In the data rows, 128 means zero.
In each game, the first row plays the second. By how much does the first row win? 20 means about a draw, 40 a big win and 0 a big loss. Wins can go round in a circle. Each row has two weighted sums of its numbers, A and B, taken from their middle values. A row wins by its A times the other's B, less its B times the other's A.
{169, 181, 106, 123, 205, 096, 147, 157, 176, 142, 192, 137, 084, 088, 180, 194}
{118, 082, 182, 086, 108, 130, 122, 127, 101, 107, 066, 099, 180, 185, 073, 143} ~ 12
{132, 121, 121, 119, 133, 138, 112, 142, 121, 136, 142, 118, 114, 125, 132, 133}
{111, 123, 109, 141, 125, 132, 127, 118, 129, 119, 137, 151, 117, 107, 129, 105} ~ 20
{138, 135, 153, 104, 155, 108, 119, 141, 120, 101, 131, 134, 100, 141, 138, 137}
{111, 110, 108, 118, 105, 143, 130, 130, 133, 131, 140, 122, 155, 117, 105, 107} ~ 18
{105, 142, 096, 135, 127, 120, 111, 134, 143, 104, 080, 103, 154, 109, 120, 120}
{142, 128, 120, 134, 109, 108, 105, 113, 146, 118, 114, 138, 131, 134, 107, 127} ~ 21
{214, 169, 115, 125, 180, 122, 144, 163, 181, 155, 192, 097, 057, 111, 187, 212}
{139, 111, 132, 138, 126, 137, 117, 148, 137, 109, 106, 101, 138, 145, 118, 136} ~ 13
{095, 131, 098, 145, 085, 123, 133, 120, 123, 156, 142, 142, 135, 097, 134, 089}
{181, 181, 099, 139, 195, 126, 140, 152, 163, 118, 182, 118, 066, 090, 192, 155} ~ 18
{153, 139, 152, 126, 116, 136, 134, 106, 136, 136, 117, 140, 133, 145, 115, 142}
{095, 087, 180, 100, 142, 153, 118, 124, 079, 141, 097, 121, 172, 160, 090, 122} ~ 24
{132, 079, 181, 106, 073, 144, 106, 103, 117, 088, 082, 114, 170, 190, 094, 137}
{106, 128, 094, 161, 090, 127, 138, 106, 147, 119, 106, 105, 145, 115, 120, 114} ~ 27
{191, 108, 151, 152, 150, 146, 135, 122, 134, 136, 143, 105, 116, 171, 124, 189}
{179, 182, 087, 154, 220, 114, 141, 162, 178, 121, 187, 118, 066, 098, 183, 192} ~ 13
{150, 115, 174, 106, 148, 151, 119, 109, 094, 133, 162, 134, 107, 165, 162, 157}
{129, 136, 089, 132, 110, 137, 149, 110, 148, 142, 122, 109, 142, 092, 121, 095} ~ 30
{095, 129, 129, 134, 116, 121, 122, 129, 123, 132, 133, 122, 129, 122, 148, 102}
{131, 112, 143, 134, 129, 147, 124, 113, 111, 124, 130, 118, 124, 147, 108, 123} ~ 19
{098, 100, 144, 117, 105, 138, 115, 123, 080, 094, 073, 138, 161, 127, 084, 074}
{135, 138, 121, 141, 132, 118, 129, 121, 125, 135, 133, 115, 151, 129, 141, 137} ~ 21
{152, 203, 041, 167, 163, 103, 128, 138, 171, 116, 156, 151, 069, 039, 173, 129}
{098, 090, 190, 074, 074, 136, 117, 117, 073, 109, 095, 155, 146, 166, 082, 109} ~ 19
{115, 102, 147, 126, 116, 154, 139, 118, 122, 138, 131, 126, 135, 143, 114, 127}
{130, 135, 116, 132, 126, 127, 113, 148, 122, 088, 101, 121, 124, 113, 148, 120} ~ 19
{151, 124, 107, 159, 117, 144, 140, 105, 186, 158, 125, 087, 145, 152, 120, 137}
{068, 080, 143, 117, 113, 141, 134, 145, 075, 114, 099, 127, 171, 142, 100, 083} ~ 10
{089, 147, 069, 127, 114, 136, 141, 125, 135, 130, 107, 147, 142, 073, 136, 078}
{108, 088, 164, 101, 103, 138, 114, 147, 096, 113, 092, 119, 177, 146, 080, 102} ~ 22
{174, 180, 086, 142, 164, 104, 143, 147, 182, 112, 176, 120, 068, 079, 177, 153}
{141, 130, 119, 148, 122, 128, 131, 088, 148, 149, 156, 119, 134, 147, 138, 103} ~ 29
{169, 178, 130, 121, 184, 098, 139, 139, 161, 158, 194, 140, 070, 118, 187, 205}
{145, 201, 053, 165, 143, 098, 132, 117, 160, 128, 173, 145, 066, 058, 193, 111} ~ 23
{115, 146, 088, 130, 134, 136, 114, 143, 113, 105, 109, 121, 120, 089, 140, 108}
{154, 117, 176, 143, 136, 131, 138, 115, 155, 177, 182, 105, 130, 186, 137, 173} ~ 25
{107, 062, 162, 094, 112, 152, 113, 141, 092, 100, 113, 116, 163, 159, 077, 090}
{091, 077, 177, 098, 095, 133, 127, 112, 084, 129, 103, 157, 160, 170, 084, 123} ~ 22
{143, 114, 161, 097, 129, 133, 118, 142, 119, 128, 150, 135, 113, 144, 143, 152}
{115, 141, 076, 157, 062, 121, 129, 092, 173, 153, 099, 134, 155, 095, 110, 102} ~ 15
{150, 169, 061, 144, 166, 117, 148, 126, 184, 141, 182, 127, 088, 076, 181, 144}
{131, 205, 019, 153, 130, 095, 157, 135, 165, 126, 157, 148, 094, 035, 189, 100} ~ 23
{127, 123, 132, 128, 162, 104, 120, 149, 108, 133, 134, 121, 115, 120, 143, 132}
{158, 158, 069, 178, 127, 123, 154, 106, 193, 161, 110, 091, 149, 097, 135, 136} ~ 30
{132, 123, 126, 131, 117, 126, 119, 131, 120, 114, 106, 088, 144, 119, 133, 120}
{098, 133, 128, 152, 151, 136, 118, 148, 121, 137, 150, 141, 121, 119, 153, 100} ~ 20
{142, 120, 136, 134, 142, 130, 138, 131, 143, 143, 135, 107, 130, 149, 132, 149}
{061, 096, 145, 120, 090, 140, 129, 140, 067, 126, 090, 152, 171, 146, 092, 088} ~ 11
{131, 143, 131, 103, 138, 114, 114, 167, 096, 120, 127, 120, 113, 111, 148, 122}
{174, 187, 072, 149, 168, 106, 120, 151, 182, 124, 155, 138, 072, 074, 187, 162} ~ 34
{120, 124, 143, 122, 141, 142, 111, 114, 122, 134, 119, 133, 141, 125, 130, 108}
{206, 154, 157, 135, 233, 117, 154, 156, 154, 148, 182, 114, 061, 140, 189, 216} ~ 10
{174, 177, 082, 149, 177, 101, 120, 162, 165, 125, 174, 127, 065, 071, 194, 159}
{132, 062, 188, 100, 112, 137, 116, 148, 057, 093, 078, 102, 161, 185, 088, 139} ~ 15
{107, 135, 109, 127, 119, 121, 120, 143, 122, 120, 120, 141, 119, 120, 146, 148}
{080, 108, 170, 111, 072, 121, 119, 147, 066, 119, 078, 148, 158, 154, 102, 115} ~ 15
{138, 137, 129, 124, 125, 115, 129, 125, 110, 113, 141, 150, 094, 122, 146, 122}
{114, 088, 128, 108, 120, 151, 108, 118, 101, 101, 068, 100, 178, 152, 092, 098} ~ 33
{120, 072, 211, 089, 129, 159, 110, 149, 060, 118, 107, 122, 145, 201, 111, 141}
{143, 123, 160, 096, 125, 118, 103, 147, 095, 082, 118, 145, 118, 129, 124, 134} ~ 23
{134, 112, 122, 147, 137, 140, 131, 133, 143, 134, 136, 092, 147, 143, 130, 120}
{160, 112, 132, 136, 142, 145, 140, 117, 121, 123, 133, 104, 127, 138, 129, 128} ~ 25
{143, 111, 161, 125, 144, 146, 122, 123, 111, 122, 136, 112, 139, 153, 120, 144}
{135, 096, 164, 112, 172, 141, 103, 139, 127, 159, 137, 124, 133, 168, 134, 163} ~ 11
{116, 160, 083, 142, 133, 098, 127, 133, 141, 122, 106, 121, 114, 101, 148, 118}
{143, 119, 150, 134, 125, 132, 130, 131, 100, 124, 116, 096, 137, 155, 130, 145} ~ 16
{126, 124, 122, 119, 136, 103, 120, 144, 133, 118, 105, 130, 141, 114, 132, 130}
{127, 145, 119, 117, 119, 104, 127, 138, 122, 115, 118, 146, 107, 117, 131, 129} ~ 15
{125, 147, 093, 169, 109, 131, 136, 099, 157, 161, 158, 101, 137, 117, 132, 081}
{113, 115, 122, 146, 148, 126, 131, 124, 116, 125, 121, 123, 154, 123, 124, 103} ~ 21
{088, 095, 140, 112, 095, 157, 124, 117, 116, 133, 107, 124, 191, 160, 087, 087}
{106, 139, 109, 121, 115, 116, 118, 136, 125, 102, 119, 124, 135, 101, 136, 108} ~ 19
{179, 208, 087, 151, 189, 093, 117, 166, 162, 137, 185, 107, 052, 070, 214, 165}
{176, 183, 085, 136, 169, 104, 149, 140, 175, 161, 196, 158, 075, 068, 181, 168} ~ 28
{134, 139, 114, 136, 117, 139, 134, 113, 148, 138, 132, 128, 135, 115, 127, 112}
{140, 143, 143, 109, 120, 131, 134, 117, 121, 135, 155, 144, 095, 129, 134, 122} ~ 26
{160, 170, 101, 130, 174, 099, 143, 133, 172, 135, 195, 145, 059, 118, 172, 178}
{159, 117, 156, 133, 196, 118, 128, 141, 137, 143, 132, 085, 123, 166, 141, 189} ~ 17
{095, 067, 162, 099, 120, 165, 125, 132, 066, 110, 094, 124, 180, 155, 075, 098}
{129, 089, 161, 105, 107, 128, 113, 126, 096, 100, 095, 085, 165, 176, 097, 118} ~ 24
{182, 188, 089, 130, 182, 102, 133, 156, 163, 133, 181, 127, 059, 083, 198, 161}
{200, 190, 091, 153, 223, 090, 138, 154, 177, 140, 164, 112, 058, 086, 189, 199} ~ 15
{096, 127, 124, 107, 101, 111, 108, 126, 107, 114, 120, 156, 130, 107, 121, 085}
{171, 200, 066, 150, 204, 108, 150, 158, 186, 129, 149, 124, 078, 053, 167, 166} ~ 27
{090, 124, 104, 114, 101, 143, 115, 124, 113, 129, 120, 164, 134, 093, 132, 083}
{146, 141, 116, 131, 135, 138, 126, 098, 165, 130, 120, 101, 142, 138, 123, 118} ~ 23
{170, 198, 100, 134, 173, 106, 130, 136, 183, 137, 163, 136, 067, 085, 182, 172}
{041, 105, 153, 086, 079, 131, 126, 117, 082, 083, 058, 161, 167, 132, 084, 109} ~ 20
{128, 093, 134, 135, 149, 148, 120, 142, 109, 128, 131, 097, 156, 166, 109, 146}
{097, 080, 156, 135, 108, 156, 170, 100, 113, 168, 102, 159, 184, 154, 077, 099} ~ 30
{140, 137, 118, 138, 129, 115, 131, 120, 145, 136, 142, 120, 126, 109, 140, 120}
{103, 147, 086, 118, 125, 097, 124, 140, 158, 139, 111, 125, 139, 097, 133, 116} ~ 23
{105, 205, 056, 177, 166, 112, 150, 129, 172, 160, 198, 156, 074, 056, 204, 123}
{110, 072, 183, 093, 117, 142, 122, 149, 071, 112, 094, 115, 153, 170, 085, 139} ~ 21
{089, 146, 080, 125, 092, 128, 134, 124, 129, 115, 096, 140, 146, 093, 109, 075}
{169, 176, 130, 133, 190, 105, 137, 165, 153, 114, 187, 137, 059, 108, 200, 178} ~ 19
{191, 164, 118, 147, 171, 109, 135, 124, 185, 138, 198, 121, 067, 128, 191, 194}
{100, 071, 183, 077, 112, 140, 104, 137, 079, 102, 077, 136, 152, 144, 092, 121} ~ 26
{169, 109, 164, 143, 145, 139, 133, 110, 136, 142, 126, 134, 142, 175, 123, 153}
{140, 132, 128, 123, 142, 115, 145, 151, 133, 120, 130, 118, 121, 118, 108, 142} ~ 12
{195, 197, 089, 162, 188, 125, 148, 139, 164, 155, 195, 128, 076, 100, 193, 169}
{204, 173, 097, 129, 186, 113, 139, 149, 183, 140, 184, 099, 054, 114, 196, 198} ~ 14
{143, 110, 145, 118, 120, 125, 110, 121, 138, 119, 124, 115, 127, 147, 129, 152}
{144, 120, 135, 149, 108, 106, 141, 107, 170, 170, 152, 082, 146, 157, 144, 147} ~ 17
{102, 128, 108, 127, 119, 128, 127, 117, 127, 100, 118, 111, 124, 107, 110, 099}
{128, 128, 135, 132, 130, 138, 122, 136, 097, 140, 151, 123, 140, 133, 133, 134} ~ 21
{149, 110, 136, 156, 124, 151, 129, 088, 170, 147, 116, 103, 153, 145, 104, 138}
{123, 138, 133, 114, 122, 133, 128, 101, 131, 133, 115, 120, 142, 125, 124, 134} ~ 32
{141, 133, 145, 107, 153, 094, 126, 159, 102, 116, 101, 133, 101, 121, 128, 186}
{154, 115, 165, 104, 160, 131, 115, 147, 127, 122, 146, 104, 109, 161, 156, 158} ~ 30
{111, 125, 102, 154, 117, 150, 143, 119, 161, 145, 134, 115, 146, 125, 126, 108}
{059, 098, 114, 101, 043, 136, 114, 122, 077, 108, 057, 170, 174, 104, 080, 064} ~ 17
{193, 184, 105, 127, 184, 117, 142, 139, 175, 147, 203, 132, 045, 115, 187, 172}
{131, 070, 173, 104, 121, 131, 116, 125, 066, 099, 082, 091, 155, 179, 083, 121} ~ 20
{126, 125, 165, 116, 133, 137, 130, 110, 141, 147, 136, 118, 135, 143, 116, 136}
{147, 132, 129, 174, 129, 129, 137, 104, 175, 148, 113, 104, 154, 134, 114, 142} ~ 13
{141, 131, 127, 126, 092, 134, 128, 100, 151, 128, 135, 130, 137, 121, 100, 117}
{128, 113, 136, 138, 175, 128, 139, 130, 090, 124, 151, 122, 121, 127, 137, 121} ~ 37
{143, 105, 143, 129, 170, 137, 125, 128, 129, 118, 140, 089, 122, 170, 112, 161}
{120, 126, 126, 119, 148, 111, 120, 161, 110, 125, 118, 111, 130, 099, 157, 163} ~ 27
{148, 107, 142, 130, 088, 121, 132, 120, 130, 120, 098, 110, 135, 147, 101, 131}
{118, 136, 111, 128, 118, 118, 131, 119, 133, 141, 120, 150, 134, 113, 122, 137} ~ 19
{089, 115, 125, 131, 113, 119, 127, 135, 119, 101, 114, 124, 136, 132, 132, 120}
{171, 112, 145, 147, 103, 134, 107, 114, 194, 127, 110, 087, 127, 168, 108, 162} ~ 23
{152, 100, 171, 150, 116, 122, 122, 128, 121, 131, 130, 102, 132, 178, 138, 166}
{139, 206, 056, 158, 132, 111, 145, 154, 162, 145, 177, 157, 073, 052, 196, 109} ~ 18
{114, 096, 174, 094, 098, 151, 113, 126, 079, 135, 074, 143, 165, 143, 078, 095}
{123, 130, 133, 135, 123, 136, 147, 137, 117, 132, 138, 111, 140, 147, 114, 125} ~ 20
{127, 130, 109, 164, 121, 102, 125, 124, 155, 110, 147, 100, 114, 131, 135, 121}
{138, 203, 059, 152, 162, 082, 136, 138, 196, 121, 144, 145, 071, 065, 188, 133} ~ 22
{147, 130, 135, 098, 118, 128, 122, 153, 129, 125, 107, 138, 129, 142, 118, 151}
{169, 199, 064, 133, 166, 094, 118, 144, 158, 126, 166, 150, 062, 058, 206, 160} ~ 20
{144, 132, 152, 128, 142, 144, 116, 125, 124, 136, 148, 117, 112, 148, 136, 139}
{121, 108, 146, 129, 114, 114, 141, 127, 145, 141, 133, 142, 144, 142, 117, 140} ~ 15
{085, 169, 060, 133, 067, 119, 127, 120, 121, 099, 118, 164, 143, 068, 126, 069}
{115, 133, 124, 110, 122, 127, 144, 144, 137, 130, 127, 147, 135, 125, 106, 113} ~ 25
{130, 117, 159, 119, 128, 130, 122, 126, 126, 174, 148, 147, 123, 151, 130, 132}
{099, 151, 085, 118, 096, 112, 123, 140, 105, 130, 107, 156, 128, 077, 137, 081} ~ 9
{203, 176, 119, 146, 197, 103, 136, 144, 173, 137, 200, 109, 055, 112, 181, 179}
{102, 108, 133, 144, 129, 135, 122, 132, 127, 127, 110, 116, 146, 145, 124, 122} ~ 15
{132, 103, 144, 136, 118, 133, 136, 132, 125, 136, 147, 117, 133, 152, 124, 134}
{068, 130, 104, 137, 115, 117, 106, 133, 104, 134, 128, 138, 126, 115, 140, 083} ~ 16
{129, 121, 116, 131, 122, 121, 105, 125, 137, 088, 082, 097, 143, 123, 129, 132}
{139, 113, 142, 148, 118, 160, 147, 108, 121, 150, 118, 139, 152, 131, 111, 118} ~ 17
{130, 097, 151, 127, 133, 146, 127, 137, 136, 136, 136, 133, 156, 149, 098, 138}
{106, 128, 119, 117, 117, 116, 132, 131, 123, 130, 108, 122, 143, 132, 139, 129} ~ 5
{136, 102, 189, 110, 117, 147, 123, 142, 080, 097, 074, 116, 156, 183, 080, 141}
{151, 138, 130, 136, 147, 121, 108, 126, 136, 109, 113, 129, 107, 137, 143, 150} ~ 21
{150, 121, 135, 106, 145, 119, 111, 132, 119, 109, 132, 110, 105, 140, 122, 149}
{147, 124, 137, 152, 126, 107, 145, 122, 158, 143, 132, 072, 126, 169, 117, 163} ~ 33
{144, 099, 175, 113, 147, 140, 140, 145, 123, 156, 159, 109, 124, 191, 112, 166}
{091, 096, 124, 121, 114, 131, 105, 152, 103, 082, 058, 091, 173, 131, 100, 086} ~ 2
{142, 101, 123, 109, 122, 121, 140, 140, 128, 125, 132, 111, 154, 149, 121, 158}
{114, 149, 093, 131, 107, 128, 133, 142, 140, 109, 116, 147, 132, 084, 130, 096} ~ 24
{125, 127, 138, 156, 150, 118, 125, 138, 150, 150, 133, 097, 132, 150, 140, 144}
{137, 140, 132, 149, 112, 128, 113, 117, 168, 142, 132, 117, 147, 157, 121, 125} ~ 31
{138, 125, 156, 137, 143, 141, 138, 133, 149, 124, 134, 126, 123, 159, 128, 165}
{066, 096, 161, 099, 108, 140, 120, 134, 059, 097, 063, 151, 159, 137, 085, 084} ~ 17
{133, 094, 157, 134, 151, 125, 136, 138, 131, 115, 116, 112, 135, 158, 120, 166}
{130, 113, 148, 138, 109, 137, 127, 114, 148, 142, 132, 128, 140, 149, 108, 117} ~ 27
{081, 078, 147, 122, 074, 146, 109, 117, 096, 129, 096, 134, 169, 131, 077, 078}
{104, 125, 131, 148, 138, 144, 134, 139, 108, 136, 141, 164, 128, 104, 132, 110} ~ 15
{123, 075, 211, 078, 127, 142, 110, 135, 073, 096, 091, 126, 167, 194, 079, 138}
{199, 183, 101, 134, 196, 109, 127, 143, 167, 124, 189, 120, 046, 100, 195, 187} ~ 18
{168, 105, 161, 122, 157, 135, 123, 148, 098, 125, 132, 093, 108, 167, 139, 169}
{080, 137, 071, 173, 075, 127, 143, 093, 162, 168, 124, 136, 167, 105, 124, 104} ~ 21
{128, 137, 127, 116, 139, 129, 120, 139, 118, 120, 129, 145, 119, 108, 128, 125}
{099, 111, 132, 137, 098, 128, 123, 107, 112, 152, 130, 143, 143, 137, 115, 106} ~ 21
{084, 144, 074, 143, 090, 124, 148, 120, 130, 122, 094, 151, 152, 088, 135, 096}
{117, 124, 120, 167, 130, 143, 151, 112, 168, 187, 146, 116, 145, 139, 115, 121} ~ 27
{105, 131, 112, 154, 112, 128, 158, 114, 149, 155, 138, 140, 146, 136, 107, 119}
{129, 124, 127, 128, 149, 126, 139, 138, 096, 123, 143, 117, 137, 143, 129, 122} ~ 14
{128, 139, 118, 114, 110, 121, 125, 125, 131, 115, 121, 132, 134, 110, 132, 140}
{137, 142, 150, 150, 152, 135, 133, 107, 151, 189, 147, 105, 138, 160, 141, 168} ~ 21
{126, 195, 052, 160, 135, 105, 129, 138, 179, 114, 169, 135, 072, 050, 193, 120}
{098, 099, 150, 124, 083, 164, 126, 116, 099, 128, 093, 143, 164, 143, 092, 092} ~ 18
{074, 137, 102, 153, 084, 142, 133, 128, 114, 140, 117, 165, 163, 089, 115, 050}
{113, 144, 111, 106, 095, 123, 140, 131, 116, 112, 151, 170, 098, 107, 136, 101} ~ 25
{141, 118, 157, 120, 152, 121, 137, 124, 113, 115, 140, 133, 103, 151, 118, 147}
{126, 117, 150, 142, 143, 133, 137, 135, 110, 139, 116, 101, 133, 149, 125, 147} ~ 29
{155, 129, 108, 152, 127, 143, 138, 103, 171, 130, 133, 117, 142, 136, 122, 106}
{114, 131, 108, 121, 133, 144, 124, 133, 122, 125, 128, 143, 130, 115, 123, 102} ~ 21
{168, 195, 118, 124, 181, 111, 139, 124, 164, 168, 203, 164, 065, 091, 195, 164}
{124, 144, 113, 144, 099, 134, 129, 106, 145, 122, 133, 137, 130, 108, 124, 084} ~ 29
{118, 123, 113, 146, 141, 136, 136, 117, 122, 131, 138, 160, 127, 122, 128, 106}
{091, 058, 182, 115, 095, 137, 117, 129, 072, 123, 095, 131, 164, 175, 093, 095} ~ 20
{111, 107, 126, 131, 100, 121, 125, 124, 127, 134, 114, 126, 143, 133, 110, 131}
{113, 084, 173, 116, 115, 134, 112, 119, 103, 128, 071, 125, 164, 168, 078, 116} ~ 18
{166, 204, 099, 152, 185, 124, 137, 143, 163, 144, 179, 174, 067, 091, 179, 162}
{137, 074, 189, 103, 100, 149, 133, 113, 102, 108, 111, 139, 140, 201, 071, 124} ~ 29
{136, 130, 131, 107, 147, 133, 113, 140, 132, 123, 117, 128, 122, 127, 130, 132}
{059, 092, 122, 082, 068, 116, 106, 135, 068, 077, 063, 175, 175, 111, 098, 076} ~ 15
{182, 094, 181, 106, 168, 142, 133, 137, 096, 156, 161, 096, 099, 183, 141, 201}
{114, 127, 130, 113, 141, 122, 115, 150, 102, 096, 105, 122, 118, 120, 148, 135} ~ 16
{192, 168, 101, 138, 199, 121, 122, 145, 169, 113, 189, 084, 054, 102, 202, 190}
{155, 128, 124, 112, 148, 123, 117, 155, 117, 100, 118, 116, 109, 108, 139, 152} ~ 20
{126, 136, 088, 148, 132, 116, 124, 154, 151, 111, 122, 120, 126, 110, 137, 105}
{112, 091, 154, 109, 057, 140, 130, 105, 129, 151, 093, 155, 166, 155, 060, 108} ~ 26
{137, 132, 140, 108, 103, 113, 115, 130, 147, 130, 093, 110, 139, 134, 138, 152}
{158, 201, 067, 155, 159, 103, 131, 152, 164, 111, 141, 129, 068, 067, 190, 154} ~ 17
{072, 097, 139, 132, 103, 150, 096, 117, 109, 109, 068, 131, 176, 134, 084, 076}
{064, 095, 138, 092, 058, 109, 105, 130, 081, 078, 059, 132, 179, 128, 084, 088} ~ 18
{155, 194, 079, 146, 164, 112, 142, 137, 201, 134, 167, 149, 072, 088, 165, 169}
{076, 095, 174, 072, 099, 149, 110, 136, 053, 100, 078, 151, 155, 152, 103, 089} ~ 15
{147, 096, 165, 113, 135, 133, 139, 137, 133, 133, 153, 116, 126, 148, 114, 148}
{111, 146, 117, 141, 148, 130, 135, 142, 116, 125, 106, 137, 129, 117, 126, 117} ~ 13
{119, 146, 095, 151, 121, 097, 147, 130, 164, 124, 090, 132, 157, 106, 109, 127}
{152, 218, 039, 163, 139, 105, 141, 130, 200, 135, 154, 154, 066, 041, 189, 132} ~ 27
{145, 149, 136, 139, 164, 137, 122, 147, 135, 112, 119, 137, 106, 133, 136, 172}
{106, 157, 103, 127, 128, 119, 134, 130, 117, 111, 100, 148, 128, 115, 118, 112} ~ 3
{154, 204, 061, 144, 157, 100, 151, 157, 149, 144, 185, 148, 072, 051, 196, 144}
{125, 116, 151, 119, 144, 130, 142, 131, 141, 145, 131, 131, 152, 130, 115, 151} ~ 22
{132, 108, 127, 129, 135, 122, 136, 129, 126, 115, 122, 107, 130, 150, 109, 114}
{135, 137, 140, 147, 117, 141, 139, 114, 145, 158, 166, 117, 137, 151, 119, 125} ~ 18
{150, 120, 137, 116, 165, 140, 119, 156, 101, 119, 148, 125, 098, 124, 152, 132}
{111, 129, 121, 137, 141, 136, 119, 132, 111, 124, 144, 146, 124, 115, 125, 108} ~ 22
{117, 133, 116, 105, 125, 098, 110, 156, 112, 087, 106, 116, 114, 113, 127, 103}
{098, 089, 164, 112, 093, 146, 113, 143, 056, 094, 097, 133, 166, 156, 093, 068} ~ 8
{042, 103, 129, 102, 067, 134, 110, 126, 085, 106, 094, 173, 166, 125, 074, 063}
{082, 130, 092, 149, 078, 142, 144, 099, 119, 137, 125, 147, 162, 099, 103, 076} ~ 10
{091, 138, 086, 122, 129, 110, 124, 150, 121, 121, 094, 115, 137, 077, 138, 095}
{163, 123, 145, 156, 182, 155, 137, 119, 149, 169, 162, 095, 143, 164, 121, 148} ~ 32
{110, 131, 107, 107, 123, 139, 135, 131, 130, 122, 123, 130, 127, 108, 118, 112}
{109, 120, 136, 119, 116, 118, 130, 127, 136, 130, 127, 115, 140, 134, 118, 129} ~ 20
{114, 140, 116, 123, 128, 126, 131, 140, 110, 120, 141, 148, 121, 116, 142, 121}
{162, 128, 118, 164, 097, 125, 136, 073, 209, 162, 126, 115, 129, 149, 110, 150} ~ 18
{140, 178, 077, 137, 126, 106, 138, 121, 153, 134, 191, 156, 087, 061, 187, 158}
{095, 084, 180, 126, 077, 146, 121, 115, 084, 120, 090, 142, 159, 173, 063, 101} ~ 25
{158, 119, 158, 114, 141, 129, 120, 126, 126, 119, 146, 126, 111, 166, 129, 162}
{150, 199, 080, 140, 135, 091, 134, 126, 193, 133, 170, 131, 074, 080, 177, 164} ~ 20
{090, 133, 079, 133, 085, 111, 122, 139, 125, 121, 103, 134, 129, 078, 139, 085}
{132, 127, 143, 117, 148, 124, 121, 145, 113, 131, 121, 116, 132, 129, 144, 130} ~ 21
{111, 135, 106, 121, 142, 158, 112, 112, 141, 137, 112, 127, 144, 112, 129, 107}
{108, 162, 092, 115, 101, 113, 117, 143, 114, 116, 113, 120, 122, 085, 145, 089} ~ 20
{161, 113, 176, 099, 153, 143, 142, 131, 123, 131, 140, 117, 118, 170, 100, 172}
{124, 125, 158, 135, 153, 100, 119, 136, 114, 116, 135, 125, 110, 159, 140, 149} ~ 20
{097, 134, 097, 159, 084, 117, 132, 112, 171, 147, 142, 097, 136, 131, 129, 101}
{119, 146, 103, 156, 135, 132, 130, 115, 146, 138, 135, 108, 125, 117, 145, 129} ~ 18
{105, 121, 093, 099, 100, 135, 159, 131, 117, 116, 129, 163, 150, 090, 116, 093}
{160, 120, 151, 113, 154, 112, 123, 164, 120, 117, 118, 113, 120, 139, 126, 173} ~ 15
{132, 096, 186, 135, 115, 146, 124, 099, 102, 160, 087, 136, 173, 180, 087, 126}
{110, 108, 141, 111, 135, 138, 132, 133, 120, 156, 137, 124, 145, 130, 121, 125} ~ 19
{142, 119, 138, 130, 138, 132, 123, 138, 113, 140, 137, 131, 122, 125, 132, 125}
{126, 130, 163, 082, 176, 137, 112, 146, 107, 132, 191, 115, 089, 140, 159, 170} ~ 23
{167, 191, 110, 147, 180, 100, 151, 116, 166, 156, 192, 150, 076, 101, 180, 185}
{149, 221, 047, 148, 150, 110, 122, 132, 157, 141, 168, 154, 070, 034, 204, 129} ~ 23
